(in the rows, 128 means zero)
Named moves come first, each a turn or a mirror and shown by rows before and after it. Which of them, in which order, take the first row of each pair that follows to the second? Write the first one first, as in the answered first pair.
move sazi:
[154 138 135 160 182 128 100  83 158 124  83  97  90 114 159 124 185 116] |-> [145 115 123 116 188 165 160 125 202 131  66 106 112 124 145 100 138 116]
[112 146 137 162 140 107 119 103 109  68 126 156 104 122  94 140 151 145] |-> [102 129 125 118 145 140 170 138 146  77 115 163 124 130  83 122 108 142]
[ 94 125 132 110  88 131 138 146 124 122 157 157 149 142 104 127 104 125] |-> [101 138 140 134  86 113 104 126  99 118 165 150 135 136 112 140 130 126]
[ 96 124 143 131 115 147 125 122 148 128 110  93 122 135 104 123 120 128] |-> [ 99 126 144 145 116 137 114 112 139 125 115  90 116 133 108 126 133 128]
move zazo:
[182 125 132 144 148  83  82 118 122 172 114 122 148 124 162 114 154 119] |-> [102 131 137 131 104  91  82 157  83 143 154 180 152 122 112 114 133 135]
[ 97 137 142 155 127 153 113 130 151  75 100 169  97 110  87 103 161 145] |-> [142 131 136 163 157 148 111 109 175  95  78 134  96 110 118 105 173 133]
[120 139 120 153 128 102 118 130 125 105 152 146 127 101 126 153 142 123] |-> [140 138 119 155 137 100 118 118 137 109 141 133 128 101 140 154 149 120]
[138 126 125 144 147 115 131 114 130 132 135 132 122 138 129 125 143 128] |-> [118 128 127 143 135 117 129 122 119 124 145 146 122 138 118 125 138 132]
move zuvag:
[112 149 125 141 119 119 106 141 132 114 126 150 129 110  93 119 120 125] |-> [116 140 121 125 125 128 126 150 149 123 118 145 140 114  95 113 101 119]
[121 122 121  97 165 161 139 116 182 180 104 120 122 130  96 122  93 158] |-> [105 149 142 150 144 131  66  82 127 151 127 135  88 115  90 148 150 165]
[176 145 125 149 135  84 110 105  98 152 152  91 112 124 168 130 154 121] |-> [185 127 113 116 146 106 154 125 130 169 139  82 129 136 171 116 118 117]
move fiba:
[126 134 109 130 127 164 160 154 144 135 134 144 137 107 119 122 110 126] |-> [141 148 121 164 135 155 120 131 144 122 123 135 112  97 129 133 154 124]
[157 126 128 158 143 128  95 116 164  99  75 115 121 126 131 125 179 139] |-> [130 125 119 135  97  79  96 120  66 128 154 134 157 138 133 146 133 140]
[127 122 135 114 145 129 143 107 134 122 139 104 150 127 158 126 130 132] |-> [130 125 135 120 147 126 135 103 133 120 142 106 148 123 157 130 135 130]
move lag:
[137 136 136 152 138 123 104 106 154 124 107 110  95 152 131 125 147 119] |-> [130 132 136 142 139 140 118 116 172 121 100 117  98 154 120 115 138 120]
[138 132 119 116 128 138 147 142 154 136 114 109 134 128 141 115 114 128] |-> [104 137 124 116 113 143 139 153 138 120 127 136 128 128 120 118 115 135]
[121 138 137 174 146 143 109 115 160  95  96 127  89 105 111 119 179 127] |-> [127 138 138 176 148 138 107 110 161  99  98 123  88 107 117 121 180 126]
Pairs:
Between the rows of a pair lie two moves.
[181 133 129 110 134  66 145  98  30 226 176  71 151 139 147 183  88  95] |-> [224 135 138 137 208 140 151  92 175 190  59  44 105 121 150 149 148  92]	lag, fiba
[147 120 119 102 126  89 114 116  62 158 169 106 154 130 140 154 104 104] |-> [154 103 111  74 140 118 157 138 109 168 145  99 166 134 141 137  78 103]	zuvag, lag
[104 128 131 122 117 150 158 143 182 101 100 122 116 120 149  99 114 138] |-> [ 86 135 134 130 106 149 145 144 169  87 105 136 106 115 138 104 127 140]	zuvag, sazi
[ 80 125 116 158 114 139 103 130 117 110 141 170 128 158 105 129 127 135] |-> [140 107 103 146 157 147 131 116 175 138 101 115 139 163 143 118 121 119]	zazo, sazi
[141 134 142 152 111 110 109 114 112 135 154 163 124 108 118 147 139 154] |-> [133 129 141 139 103 112 117 124 110 138 162 171 132 111 112 144 125 154]	lag, zazo
[169 117 151 149 147 138  98  88 135 128 105 114 144 161 135 119 155 134] |-> [153 103 139 109 140 151 147 121 143 147 115 124 173 171 124 107 105 134]	fiba, fiba
[119 119 124  97 120 154 162 161 149 122 121 142 130 133 115 121 106 128] |-> [ 99 128 133 111 102 141 136 158 117 108 141 162 123 128 103 132 120 133]	zuvag, fiba
[155 124 149 154 175 174  98 125 190  75  37 107  65  91 124  94 186 120] |-> [162 121 149 151 182 173 100 121 192  80  37 103  68  92 129  95 183 122]	zuvag, sazi
[150 143 120 149 126 152  90 120 154  90  85 139  90 109 131 125 194 134] |-> [134 141 122 139 121 165  99 133 163  82  82 152  92 111 118 119 185 137]	sazi, zuvag
[134 125 125  88 123  99 168 125  98 165 168 123 166 161 154 139  71 138] |-> [163 151 148 159 150  90  95  70 111 131 130 103 111 139 167 151 164 138]	fiba, fiba
[147 134 100 163 103  75  96 118 109 137 147  75  83 145 108 133 162 125] |-> [112 112  87 105 102 126 169 179 157 138 131 100 107 156  72 102  99 131]	zuvag, lag
[182 135 119 149 117  61 101 114  69 180 159  99 147 110 172 135 127  90] |-> [202 121 124 147 168 131 137 129 191 154  72  85 126 102 164 102 143  90]	sazi, fiba
[138 117 120 130  99 109 172 121  48 122 214 110 180 152  93 134  72 138] |-> [197 123 120 165 129  88 142  78  59 136 192  66 166 146 134 143 112 126]	zazo, zuvag
[ 98 123 104  97 114 144 159 155 121 141 150 156 145 139 103 115  88 130] |-> [ 91 127 112 112 124 169 150 157 150 120 123 164 126 131  91 109 110 135]	zuvag, fiba
[116 143 133 116 128 168 162 122 121 149 119 116 126 131 101 115 110 133] |-> [112 149 137 127 129 169 150 119 122 136 113 123 115 128  94 113 124 135]	lag, fiba
[ 77 148 121 158 110 151 122 117  97 120 135 127 160 146 126 130 118 129] |-> [ 83 141 119 153 112 146 128 116  91 130 139 119 168 149 133 133 106 127]	zuvag, lag
[169 129 126 143 134  95 144 100 141 155 104  66 147 126 175 129 137 123] |-> [154 120 118 116 135 119 178 127 169 158  96  75 160 130 162 115 111 125]	zuvag, sazi
[177 121 103 118 149 134 150 132 141 166 120  96 146 144 158 135 104 115] |-> [110 145 120 143 100 114 102 133  65 132 170 148 132 133 121 155 128 130]	zazo, sazi
[146 123 118 116 119 101 136 125  98 151 143 118 144 142 150 133 107 122] |-> [150 130 122 132 121  96 118 112  92 147 143 113 132 137 152 139 128 122]	lag, sazi
[119  83 113  81 148 153 182 153 175 148 101 112 168 164 135 122  74 126] |-> [120 107 142 144 168 167 120 123 206 101  54 115 114 137 129 125 158 133]	fiba, lag
[ 77 157 130 142 101 124 103 129 108  93 141 133 102 121 112 141 133 112] |-> [135 132 105 108 136 122 154 129 156 142 116  81 131 135 157 130  93  92]	lag, zuvag
[ 96 145 175 172 117 147 126 116 146 101 108 147 107 141 130 144 135 100] |-> [ 78 136 162 145 100 141 153 132 124 119 138 159 134 149 122 143  95  99]	fiba, sazi
[ 97 114 132 126 158 158 117 131 135 108 134 130 125 130 116 112 127 128] |-> [ 95 120 132 126 148 140 107 125 106 116 156 134 128 135 117 123 124 130]	sazi, fiba
[104 153 145 103 122 163 140 143 181  73 110 151 108 110 109 119 145 114] |-> [ 77 157 140  93  89 129 131 148 111  89 165 169 127 115 105 136 123 116]	lag, fiba
[104 137 132 115  86 139 140 148 104 124 150 151 140 123 115 133 104 143] |-> [168 138 132 144 123 119 113 102 118 140 124 100 126 117 162 141 144 126]	zazo, zuvag
[144 126 118 111 123 105 135 121  98 171 155 109 156 133 158 141 107 126] |-> [163 128 127 132 158 142 131 118 168 145  93 100 131 121 155 125 144 125]	lag, fiba
[151 123 153 145 144 173  97 123 148 111  97 143  93  97 136 144 178 107] |-> [110 111 147 112 122 198 132 163 146 104 110 175 108 105 107 132 137 113]	zuvag, zazo
[145 130 117 140 118 102 127 101 106 145 149 119 134 126 133 127 113 121] |-> [137 124 111 124 114 111 145 116 115 150 150 127 143 128 122 121  97 127]	zazo, zuvag
[168 111 118 133 148 111 138 112 116 181 115 102 164 118 151 140  96  93] |-> [ 97 125 130 132 107 116 126 140  66 151 152 158 161 116 106 144  88 111]	zazo, zuvag
[118 158 133 140 127 146 111 118 133  83 109 137 106 136 123 115 171 102] |-> [145 151 115 124 119 103 116 105  89 127 146 107 134 148 158 133 142  91]	fiba, lag
[101 116 103 105 135 148 154 173 172 138  79 109 145 144 122  93 103 123] |-> [ 86 125 100 106  97  94 124 155  81 159 147 117 161 149 131 122  92 123]	sazi, fiba
[124 122 130 117 115 120 140 141 114 133 143 137 139 133 135 132  97 125] |-> [136 131 139 147 128 114 104 114 119 119 127 128 116 125 144 139 139 125]	fiba, fiba
[178 120 117 114 171 147 160 112 205 154  80  81 141 132 148 115 125 111] |-> [ 83 156 139 146  85  96  89 113  60 119 180 161 132 120  97 149 139 133]	fiba, zazo
[169 131 123 124 178 154 176 126 195 124  84  96 105 123 125 105 140  89] |-> [107 164 139 157 110  86 100 108  54 108 176 141  99 117 105 147 159 103]	fiba, zazo
[167 152 134 157 101  86 101  95  76 149 175  94 124 119 144 156 162 124] |-> [100 133 125  94  80 145 178 172 111 137 178 147 152 129  88 123  91 136]	sazi, lag
[ 87 139 136 127 104 124 126 135  89 114 154 154 145 130 104 125 109 132] |-> [140 122 121 107 129 111 153 126 107 156 145 109 165 142 142 121  86 118]	lag, zuvag
[131 150 139 178 136 149  93 102 139 100 107 116 101 115 128 134 188 138] |-> [149 147 133 175 127 117  89  85 101 125 136 101 116 122 149 147 174 133]	zuvag, fiba
[ 65  87 157 107 148 177 151 167 107 125 153 139 101 126  76 108 112 115] |-> [ 88  80 158 110 172 191 156 160 144 124 120 121  93 124  85 101 124 114]	zazo, lag
[174 137 120 143 157 162 192 119 158 109 138  78 125 111 128 113 131 101] |-> [155 138 111 128 126 130 192 122  94 130 191  88 149 120 127 128 102 101]	fiba, fiba
[171 116 127 130 142 117 143 114 125 150 130 101 151 134 153 114 126 122] |-> [103 118 138 123 112 144 149 153 119 115 139 156 143 131 105 102 117 138]	lag, lag
[ 87 144 118 172 134 135 130 104 131  53 102 138  51  92 117  93 155 140] |-> [ 68 121 100 116 118 147 194 147 131  75 124 154  92 109 104  76  84 137]	fiba, fiba
[103 125 176 156 163 137 104 132 154  92 108 173 117 147 131 109 185 142] |-> [103 100 151  90 148 125 165 163 133 139 145 169 171 166 137 103  98 135]	fiba, zuvag
[151 126 124 148 135 105 115 108 131 106 139 134 118 116 134 142 156 132] |-> [115 122 124 128 119 126 134 137 133  93 146 164 122 119 104 131 136 136]	lag, zazo
[152 142 138 168 117 138 108 111 134  87  86 134  98 109 154 131 183 156] |-> [103 140 137 152  95 150 124 143 127  69  99 173 104 110 123 125 164 166]	lag, zazo
[178 140 116 133 164 102 134 124 155 152 128  89 143 139 151 127 148  87] |-> [164 131 112 112 163 125 160 148 176 152 122  99 153 140 138 116 126  89]	zuvag, sazi
[136 129 132 124 124 149 122 134 170 137 110 115 119 129 131 131 125 124] |-> [128 131 132 127 123 156 121 136 168 129 111 122 116 130 124 130 124 128]	zuvag, sazi
[129 139 147 120 117 161 118  91 128 149  93 115 116 120 157 152 174 117] |-> [128 141 146 116 102 144 116  91  94 162 116 114 131 126 162 161 162 116]	zuvag, fiba
[ 72 103 101 114  93 150 199 153 180 121  93 166 130 123  65 107  78 126] |-> [ 62 113  96 113  60 100 175 141  99 141 153 173 147 130  72 128  66 125]	sazi, fiba
[111 112 134 109 124 145 161 162 143 122 123 147 121 127 107 112  99 133] |-> [ 92 123 142 125 106 122 132 152  99 117 147 156 114 125 103 124 108 135]	lag, sazi
[104 114 114  95 155 165 191 139 182 121 112 129 148 155 119 125  87 119] |-> [ 89 123 108  96 117 112 163 124  87 143 177 135 165 161 127 154  76 118]	sazi, fiba
[ 99 107 144 138 110 104 138 154 159 134 134 110 188 153 127 182  83 136] |-> [109 125 156 177 118  87  93 121 144 121 128 103 162 144 137 195 128 135]	fiba, fiba
[119 183 130 165 118 133  62 103 112 114  91 144  88 113 143 150 169 125] |-> [177 154 100 115 135 111 119 101 114 182 105  94 138 139 191 149 109 107]	fiba, zazo
[100 133 119 116 150 169 134 151 165 138 109 102 135 104 140 126  86 116] |-> [102 156 135 162 140 141  75 121 126 118 120 104 108  94 144 147 139 121]	zuvag, zazo
[159 129 120 129 147 126 146 128 133 136 137  98 140 129 147 130 111 134] |-> [144 128 119 121 132 122 147 139 113 137 154 114 149 129 137 131  99 139]	zuvag, fiba
[107 100 116  95 143 152 108 155  92 131 124 177 155 107 106 125 106 137] |-> [155 107 118 123 160 115  75 111  78 148 123 134 149 104 146 142 137 125]	sazi, lag
[ 89 108 144 144 111 108  95 143  88 143 182 176 126 118 123 123 130 121] |-> [ 94  94 135 121 114 107 123 155  96 161 183 167 144 126 130 116 103 121]	zuvag, lag
[137 122 158 145 132  97 111  92  67 163 175 120 162 143 141 139 105 107] |-> [157 111 161 140 180 167 145 110 184 139  88 107 139 137 133 106 121 105]	sazi, fiba
[137 146 141 127 126 161 139 136 167  95 132 119 149 129 110 130 114  93] |-> [127 150 145 134 120 161 132 138 159  87 135 127 141 130 106 132 121  95]	zuvag, sazi
[118 144 122 153 130 152 108 131 138  83 123 134 123 126  89 115 139 147] |-> [140 131 112 137 149 162 134 135 169  99 107 113 132 132 103 105 123 140]	zuvag, zazo
[121  98 128 137 140 127  97 133  97  94 139  94 104 107 112 134 157 157] |-> [142  96 124 136 144 118  95 125  98 107 136  79 107 109 128 137 151 151]	zuvag, sazi
[136 116 127 151 105 126 148 119 126 139 153 124 154 116 117 132  96 132] |-> [125 118 131 155 111 147 148 128 152 119 131 136 140 109 105 126 104 137]	fiba, zazo
[115 127 136 143 126 136 122 136 160 120 105 138 117 119 118 114 140 140] |-> [101 129 134 138 104 116 114 138 116 130 141 148 130 125 116 126 123 139]	lag, fiba
[110 175 143 170 143 149 116 125 152 123 101 151 131 119 114 131 181 130] |-> [132 156 133 139 158 160 161 138 188 150  90 130 153 129 127 119 147 123]	lag, zuvag
[176 117 124 173 130 104 111  52 135 153 122  54 136 114 146 123 153  90] |-> [134 133 141 198 115 126  86  61 143 109 111  92 105  99 114 119 190 101]	lag, zuvag
[195 118 118 153 167  92 103  96 140 145 111  75 116 101 175 141 163  95] |-> [146  99 110 104 163 164 176 166 207 122  83 115 128 106 123 102 111 108]	zuvag, lag
[117 130 121 131 109 104 117 118  79 132 163 142 124 132 136 142 129 125] |-> [136 127 116 128 115  98 121 111  83 144 160 127 129 137 147 143 122 122]	zuvag, sazi
[116 116 110  69 105 143 178 160 117 167 165 139 179 156 117 124  54 127] |-> [127 135 118 104  91  94 128 121  55 176 199 128 170 151 137 150  81 127]	lag, lag
[153 129 137 154 135 108  94 108  99 125 147 114 107 124 144 142 151 123] |-> [110 109 126 102 125 150 158 165 129 124 142 144 131 134 113 116  93 125]	zazo, sazi
[103 165 142 125 134 124  97 139  71 112 151 124 100 140 139 144 132 135] |-> [129 141 125  88 164 154 156 162 134 135 116  99 123 147 152 120  93 125]	zazo, sazi
[ 94 134 129 171  84 113  90 128 105 115 126 109 136 113 130 118 134 149] |-> [140 122 122 160 119 129 115 119 156 134  88  73 142 116 153 106 130 139]	zazo, lag
[163 118 117  95 140 141 182 153 160 161 109 106 165 143 145  99  91 130] |-> [153 135 135 135 155 168 147 144 195 118  70 116 126 128 130  95 147 136]	fiba, lag
[ 89 131 148  81 110 147 175 161 103 101 136 157 142 147 111  94  98 137] |-> [166 149 153 142 143  97 103  83  84 115 123  96 114 137 171 120 170 124]	sazi, zazo
[162 123 144 118 157 139 121 116 144 138 128 111 121 118 141 125 144 116] |-> [154 126 146 122 143 118 111 108 111 141 153 116 125 119 142 137 142 118]	sazi, fiba
[ 91 147 134 117 117 125 128 132 111 118 158 168 141 110  99 113 125 128] |-> [140 136 132 122 164 144 141 115 178 128 107 127 133 109 126 100 142 116]	fiba, zazo
[149 148  96 170 131 132 130 115  79 133  91 103 114 134 174 139 154 119] |-> [144 151 103 176 134 145 130 118  92 120  78 110 103 127 163 131 168 122]	lag, zuvag
[144 141 148 166 149 146  91  96 147 105 100 118  89 113 129 134 184 126] |-> [126 136 148 150 150 173 118 121 176  96  85 130  93 112 111 118 168 132]	lag, lag
[125 115  88 144 120 104 127 121  81 160 182 113 124 143 165 155 144 108] |-> [155 109  83 140 139 114 142 114 117 167 156  93 125 144 179 147 142 105]	lag, sazi
[ 87 136 147 149 119 126 110 150 133 100 128 178  96  92 116 116 151 177] |-> [158 118 134 141 167 128 134 132 188 136  87 117 104  99 162 105 145 160]	zazo, zuvag
[158 153 136 172 173 124 100 102 141 149 102 124 122 142 183 156 150 129] |-> [ 81 141 132 120 138 165 159 170 146 130 119 184 145 151 123 133  90 144]	sazi, zazo
[201 118 111 121 154 145 156 100 164 146 111  72 125 125 156 114 128 128] |-> [149 152 137 173 123 131  85  83 110  97 133 116  85 108 127 132 185 143]	lag, sazi
[150 120 114 114 128 106 136 106 106 159 143 102 156 139 148 130 108 112] |-> [ 95 122 122 102 108 140 149 146 120 127 145 147 151 136 102 117  96 127]	fiba, zazo
[ 81 110 105  86  85 117 154 123 108 124 141 156 127 128 106 110  94 132] |-> [102  99 101  75  95 117 169 121 119 137 135 138 135 137 120 109  83 125]	sazi, zuvag
[182 132 119 142 174 149 123 115 184 124  84  97 112 132 145 120 149 123] |-> [198 121 106 117 164 122 138 116 150 157 117  81 140 142 163 129 115 115]	fiba, lag
[ 81 146 122 123  97 175 120 151 156 107 115 157 111 129  70 156 152 127] |-> [110 142 121 131 123 179 126 139 188 116  88 132 105 129  91 148 165 119]	zazo, lag
[160 131  91 128 126 162 150 128 195 149 100  75 150 152 130 119 119 122] |-> [165 143 103 165 130 153 108 105 184 130  92  74 121 141 134 130 164 123]	zuvag, lag
[104 127 125 147 167 139 121 141 161 108  94 109  99 122 115 151 150 148] |-> [ 92 134 127 160 149 123 101 135 128 105 116 120 101 120 109 159 159 152]	zazo, lag
[108 141 137 132 107 159 149 116 147 112  68 171 127 143 103  86 126 149] |-> [144 148 142 159 123 137 114  79 142 122  60 143 112 139 132  96 162 141]	zazo, sazi
[128 144 140 149 112 105 101 120  77 151 178 140 123 144 143 160 135 123] |-> [147 115 123 104 143 151 174 154 160 166 131 125 147 154 146 126  91 117]	fiba, zazo
[116 127 120 123 123 142 155 156 172  70  90 136 116 107 113 126 120 149] |-> [105 135 127 138 118 136 135 148 157  62  98 143 103 103 106 132 138 152]	zuvag, sazi
[110 135 141 166 113 132  85 130 132 101 122 146 122 103 102 125 167 129] |-> [ 99 128 139 149 115 151 110 150 150  97 117 157 129 103  91 114 147 130]	sazi, zuvag
[170 135 114 135 119  78 101 121 117 155 127 138 126 139 128 172 143 122] |-> [150 140 115 129 105  77 100 131 100 148 140 155 126 138 115 172 135 126]	fiba, zuvag
[147 113 137 186 156 133 103  77 135 104  78 126 108 119 168 129 151 135] |-> [122 122 145 189 144 141  97  86 128  85  83 148 100 117 149 127 156 140]	sazi, zuvag
[111 128 138 134 131 123 119 127 124 122 140 137 118 127 123 133 139 133] |-> [124 126 136 134 139 128 124 125 142 122 123 127 117 125 130 128 142 130]	zuvag, fiba
[157 122 136 162 151 127 106 102 155 117  79 110 115 129 131 110 160 127] |-> [143 121 127 148 112  79 101 102  73 147 142 113 145 142 141 131 127 127]	fiba, zazo
[109 123 136 117  88 125 131 140 114 129 154 156 151 145 117 105 101 142] |-> [117 117 136 115 106 151 144 150 158 121 122 148 144 146 113  93 108 142]	sazi, fiba
[113 104 116 116 137 127 180 127 100 132 122 132 131 137 141  87  55 107] |-> [105 116 121 139 119 100 148 110  51 128 150 141 125 133 144 103  73 109]	lag, lag
[142 123 130  94 108 114 134 138  94 134 129 100 110 127 156 132 113 138] |-> [123 119 133  84 105 136 150 157 105 126 125 115 114 131 143 124 104 141]	lag, lag
[134 164 145 163 104 107 121 103 110 145 150 170 171 128 109 120 156 146] |-> [160 145 130 135 118 107 161 110 135 173 142 144 193 141 130 109 127 134]	lag, fiba
[118 138 119 128  99  78 110 116  58 145 173 123 131 131 142 143 120 128] |-> [157 112 103  94 134 107 165 131 127 169 138  90 151 139 164 123  86 116]	sazi, zazo
[ 84  94 104 129 117 129  85 169 128 140 166 144 137 119 137 114 133 176] |-> [119  82  95 118 132 122 100 162 141 166 160 116 154 127 160 111 115 167]	lag, zuvag
[145 127 132  98 130 114 141 111 142 122 119 129 134 118 108 111 100 126] |-> [145 135 136 113 134 119 127 104 150 112 107 131 125 114 105 113 118 130]	fiba, lag
[103 128 116 169 163 136 110 131 129  73  87 130  97 105  85 133 136 117] |-> [131 111  99 130 181 145 157 144 159 104  77 105 121 116 106 120  96 110]	lag, zuvag
